Families of rows that turns and mirrors carry onto each other, the same ones carrying the whole set onto itself: the rest of each named row's family, in list order:
5 families of 6 rows:
Z274: [  4  39 -11 -24   9 -11   0 -14  11  15 -22   2   5 -29  -3  -5  32  -7
  22  -8  -6]
Z426: [  8  12 -14  -3  -4 -25  20  -6   0  21 -25   9 -12  -6  18 -17  -3  18
  13 -31 -11]
Z81: [ -5  31 -14 -30  22   0   3 -15   8   9 -19   0   9 -27  -1  -3  23   6
  23 -12  -1]
Z516: [ 26   7  -2 -13 -32 -17  18 -21  13   0 -28   9  -5   9   1 -17  12  10
  13 -38 -17]
Z857: [ 14   2  -7  -1 -13 -16  22  -7  11   8 -28  15   4  12  -1 -20   5  26
   3 -30 -18]
Z135: [ 10  11  -9 -13  -6 -14  16 -23  -3  11 -27  18 -22  -3  15 -13  12  33
  12 -38  -6]
Z139: [ -7  15 -13 -26   7   2  15 -24  18  -5 -20  10  21  -4 -21  -9  21  -3
  14  -5 -11]
Z876: [  3  31 -10 -25   2 -17  15 -29   3  22 -27   9  -7 -20  20   2  16  12
  31 -34   2]
Z957: [  6   4  -7 -13  -7  -2  19 -16  20  -5 -25  16  20  13 -21 -16  17  16
   4 -17 -18]
Z47: [ -1  24 -14 -29  10   9   7 -10  19  13 -19   4   5 -35  10  -1  14   0
  23 -19  -2]
Z729: [ 11  -1   4 -24 -20   4  20 -22  12  -6 -14  13  10   3 -18 -10  16  -6
   4 -22 -19]
Z602: [ 14  12  -4  -8  -3 -26  16 -18 -11  19 -22   6 -23  -1  14 -13  11  19
  14 -30 -11]
Z259: [ -2  34  -8 -33   5  -1  13 -30  15  11 -22   3  15 -31   5   3  18   6
  25 -20   5]
Z358: [ 17  18  -7 -16 -17 -25  18 -24   2  17 -30  12 -17  -1  18  -9  13  15
  25 -43  -9]
Z176: [  1  28 -14 -21  16 -17   8 -19  -9  20 -20   4 -15 -19  16  -7  17  15
  24 -21   0]
Z758: [  2  17  -4 -26   7   8   5 -10  22  -4 -20  -1  25 -16 -21  -6  22   0
  11 -13 -13]
Z70: [ 12  14  10 -12 -16 -14  11 -17  12   0 -27  10  20  -1 -29  -9  28   6
  -1 -24 -22]
Z252: [  5  29  -1 -24  -2  -5   4 -14  16   4 -22   6  23 -15 -24  -4  35  -9
  12 -12 -15]
Z251: [ 21  -3   6  -5 -18 -19  19 -13   3   7 -23   5  -7  10  -5 -17  10  15
   3 -30 -24]
Z296: [ 18  11  10  -1 -19 -27  14 -20   4   8 -31  10  -1  -1 -12 -15  17  23
  -4 -31 -21]
Z655: [ 18  22  -1  -1  -8 -33  11 -19  -1  19 -32   5 -19 -15   9 -15  14  25
   6 -27 -12]
Z769: [ 11  36 -12 -12   5 -24   4 -17   3  23 -27   1 -16 -29  14 -10  21  10
  19 -15  -5]
Z422: [  8  23  -4 -31 -10   7  13 -26  27  -7 -21   1  27 -22 -12  -5  17   2
  13 -15  -3]
Z216: [  3  23 -17 -20   9  -5   9 -14   7  18 -26  11 -15 -26  23  -7  12  24
  22 -31   1]
Z621: [ 15   0   6 -13 -12  -2  14  -9  19  -5 -21   2  17   2 -22 -13  15   5
   2 -21 -24]
Z279: [ -5  23 -20 -15  10 -20  16 -14  -2  21 -20   4 -11 -22  18  -9   1   0
  23 -19  -4]
Z948: [ 22  10   0 -21 -28  -1  15 -22  26 -12 -24   4  17  -1 -14 -15  14   4
   7 -24 -14]
Z767: [ 14  -2   2 -15 -21 -10  21 -26   0  -1 -21  19 -10  11  -5 -15  14  18
   3 -35 -16]
Z319: [  3  12  -4 -30  -5  14  13 -13  22   0 -14   5  18 -21 -11  -3  17 -15
  14 -15 -12]
Z583: [-12  25 -19 -28  16  -6  13 -23   7   8 -17   5   5 -21  -1  -6  13 -11
  23  -6  -4]

Same family as Z259: Z516, Z876, Z358, Z422, Z948
Same family as Z957: Z426, Z857, Z139, Z279, Z583
Same family as Z319: Z135, Z47, Z729, Z216, Z767
Same family as Z296: Z274, Z70, Z252, Z655, Z769

Families of rows that turns and mirrors carry onto each other, the same ones carrying the whole set onto itself: the rest of each named row's family, in list order:
7 families of 4 rows:
Z752: [ -9   5   2  -9 -19  -4  17  -2]
Z240: [ -2  -5  10 -15  -7 -10   9  17]
Z910: [ 14  10 -12   7  18   2  -3  -2]
Z686: [-10  15 -10   5   6  -8   6 -18]
Z323: [ -3  17 -17   4  -2 -10  -8  -8]
Z129: [  2   8   6 -28   2   9  -3  15]
Z754: [  2  -2 -16   5 -11 -15  -2  -5]
Z200: [-13   8  -9   9   3  -7   6 -16]
Z505: [-14  -1   4 -10 -15  -4  17  -1]
Z91: [ -5  -3  14 -17   4  19   5   7]
Z145: [  2  -7  10 -21   5  15  -5  10]
Z922: [  0   6  -5  12  21  -4 -12  -1]
Z638: [  2  10 -15  13   8  -7   9  -8]
Z409: [ -4  -2  12 -19  -3  20   1   6]
Z452: [-5  6  0  3 22 17 -5 -8]
Z304: [ -5 -14   7 -24   4   8  -2  10]
Z968: [  2   7  -5  -2  27   8 -10  -7]
Z707: [ -3 -11   1 -24  -8 -11   1   7]
Z245: [ -5  -9  -6  -3 -19  -8   9   3]
Z891: [ -2  -4   1 -12 -19  -8  12   5]
Z651: [  9   1   4 -22  21   6   0  10]
Z355: [ -2  11 -14   7   3 -15   7 -12]
Z55: [ -8   6  -5 -19 -17 -13   2   4]
Z115: [  7  18  -6  -5  17  12 -13   2]
Z438: [ 6 -2 12 -8 16 10 -7 17]
Z350: [ 2  5 -2 -8 31  8 -2 -1]
Z359: [ -6   8   1  -4  21  16 -10 -10]
Z931: [ -8   3  -6   5  -2 -24   3  -1]

Same family as Z910: Z754, Z707, Z651
Same family as Z323: Z129, Z55, Z115
Same family as Z931: Z240, Z922, Z438
Same family as Z359: Z752, Z686, Z409
Same family as Z355: Z145, Z968, Z891
Same family as Z452: Z200, Z505, Z91

Families of rows that turns and mirrors carry onto each other, the same ones carrying the whole set onto itself: the rest of each named row's family, in list order:
4 families of 4 rows:
Z863: [-11   5  -9   4   0   6 -23   2   9   8 -20  16  -2  18  17   4   1 -27
  -6   0  11   3]
Z337: [ 11 -36 -10  -8   4  -4   3  -6   4  -3  -7  -9   2   7  -1   3   3 -24
   3   4  -2  10]
Z406: [-15  12   4  -2  10  10 -23   2   4  -6 -15  20   3  13  10   7  -1 -18
 -15  -7   0  -7]
Z444: [  6 -22  11  -2  -9 -20 -25 -14  18  19 -11  -6   0  11  32  -9   6   4
   9  -5  -4   7]
Z801: [ 11 -31  -3  -5  13   1   4  -1   6 -15  -4   1   7   4  -3  10   6 -27
  -3   3   1   2]
Z232: [ 10 -18  13  11   2 -15 -22  -4  27   3  -8   9   8   9  38   5  14  -9
   6  -1  13  -2]
Z66: [ 18   7   8   8  -8   8  -6 -20  -1   8  -5 -15   0 -21  26  17  -2   5
  16  -8  -2   7]
Z677: [  7 -27   5 -15  14   1   2  -5  -1 -19  -1  -3   7   2  -9   7   1 -16
  -8  -3 -13  -2]
Z577: [ 18  10  12  11  -1  11  -5 -16   2  -2  -2  -7   4 -23  27  23   0   2
  12 -10   1   1]
Z147: [-14   3  -9  -6  -9   3 -24  -7   1  19 -21   5  -8  18  12  -6  -5 -15
  -5  -4  -3  10]
Z19: [ 19   7   8  13  -5   9  -4 -17   3   4  -5 -10   2 -21  30  20   1   0
  15  -7   5   6]
Z618: [ 16  10  13   6  -3  10  -6 -19  -2   0  -2 -12   2 -22  24  19  -2   8
  11 -12  -6   3]
Z515: [  7 -32  -2 -18   4  -4   2 -11  -3  -5  -4 -12   2   4  -8  -1  -2 -14
  -2  -1 -15   8]
Z717: [  1 -12  27 -11   2 -16 -26 -15  11   2  -3  -3   4   6  22  -7   2  16
  -3 -13 -20  -5]
Z513: [  4  -8  29   2  14 -10 -23  -5  20 -13  -2  13  13   4  27   7  10   3
  -5 -10  -4 -14]
Z246: [-17  11   3 -14   1   6 -25  -7  -4   5 -15   8  -4  13   5  -3  -7  -6
 -15 -11 -14   0]

Same family as Z66: Z577, Z19, Z618
Same family as Z337: Z801, Z677, Z515
Same family as Z513: Z444, Z232, Z717

Families of rows that turns and mirrors carry onto each other, the same ones carrying the whole set onto itself: the rest of each named row's family, in list order:
5 families of 4 rows:
Z163: [  7  -5 -11  -3   7  -8  17  12  -6  20 -20   8   4  -1  -5   1   5  12
  20  -5 -11 -15   9   2  -3 -14   5]
Z158: [ -2 -12  -6  17   6  14  -9 -19   0  -3   8 -14  -3  -6   0 -10  -3 -15
  -3   4  10  -3  -8  -1 -10  27   8]
Z125: [  4   2 -10 -10   4 -18   7  17  -1  14 -20   3   0  -6   2   8   4   9
  15 -14 -13  -8  -6  -1  -9 -17   2]
Z22: [-13  -4   2  -3   7 -12  17   5  -4  16   9   3 -14   6 -12  17  12  -7
   8 -15  -6  12   8  -7  -1  10 -11]
Z519: [  0   1   6  -7   8  -7  17   2  -7  12  12  16 -12   9 -12  20  11  -8
  10  -7  -7  16   0  -2  -6  -4 -11]
Z562: [  4   6 -12  -8 -13  18  -4   3   9  -2  -6 -12  15  -2 -10  -3 -12  -4
 -14   9   6  -9   4   7  17  -8  28]
Z181: [  3  -5  -2  17   5  26 -14 -15   1   2  12 -11   3 -11   7 -13   2  -3
  -7  14  17  -2  -6  -8  -9  15   6]
Z203: [  2 -11   0  20   9  22 -13 -10  -1  -8  13 -21   1   1  12   0  -4  -5
 -10   9  16   0  -9   7  -7   9   2]
Z366: [  3  -7  -7  22  12  22 -12  -8   7  -8  16 -18   5  -7   7 -11   3  -4
  -2   0  19  -4  -2   6   5  13  10]
Z207: [ 11   3 -13 -13  -1 -17   8  -1   1  26 -14   5  -3   0  -3   3   6   8
  16 -10 -17 -11  -2   1   3 -19  -1]
Z724: [  8   6  -2  -2   2   6 -12 -10  11  -7   4 -16  22  -7   0  -2 -13   1
 -15   2  15  -7   7   7  20  -1  28]
Z478: [ -6  -5  -2  -4  19 -14  19   1  -4  10   6   4   4   3 -14  13  -2 -18
   5 -14 -13   8   5  -7  -1  10 -17]
Z831: [ -2  -8  -5  10   1  15 -20  -6   6   2  18 -12   5   1  11  -3   3   8
  -7  13  24   2 -17   1 -10  15   4]
Z378: [  3   4  -3  -9  -6   6 -13   4  14  -7   4  -9  11   0   5  -8 -17  -9
 -20  16   8  -1   3   2  17  -4  28]
Z156: [ 13  13   1   2 -11   4 -15  -6  12 -10  -4  -3  10   4   5  -8  -5  -1
 -19  15   9  12  -1   3  22  -5  21]
Z711: [  6   7  -5  -5  -4 -22   8  14   6   9 -13   8  -3  -6  11   0   7  12
   3  -5 -16  -6  -2   2   0 -27  -3]
Z187: [  0   1   4  -7  13 -14   7   0 -13  11  17  -1  -3  11   0  24  18  -6
   5  -1  -2   9   5 -16 -10   8 -15]
Z72: [  3  -4   0 -10  10 -13  24   0  -8   3   8   5  -1   6 -10  14  21 -11
   6  -9 -10  11   4 -13  -3   9 -13]
Z166: [  8  13  -4   3  -9   1 -12  -6  10 -14   3  -4  19  -3  -2  -4  -8   0
 -16  19  11 -10   6  11  13  -4  24]
Z803: [  3  -2   2 -16   5 -21   3   3   2  17 -13  13 -10  -3  -7   8   6  11
  17   0 -14  -5  -7   6  -5 -19  -2]

Same family as Z519: Z366, Z724, Z803
Same family as Z22: Z203, Z207, Z166
Same family as Z158: Z562, Z711, Z187

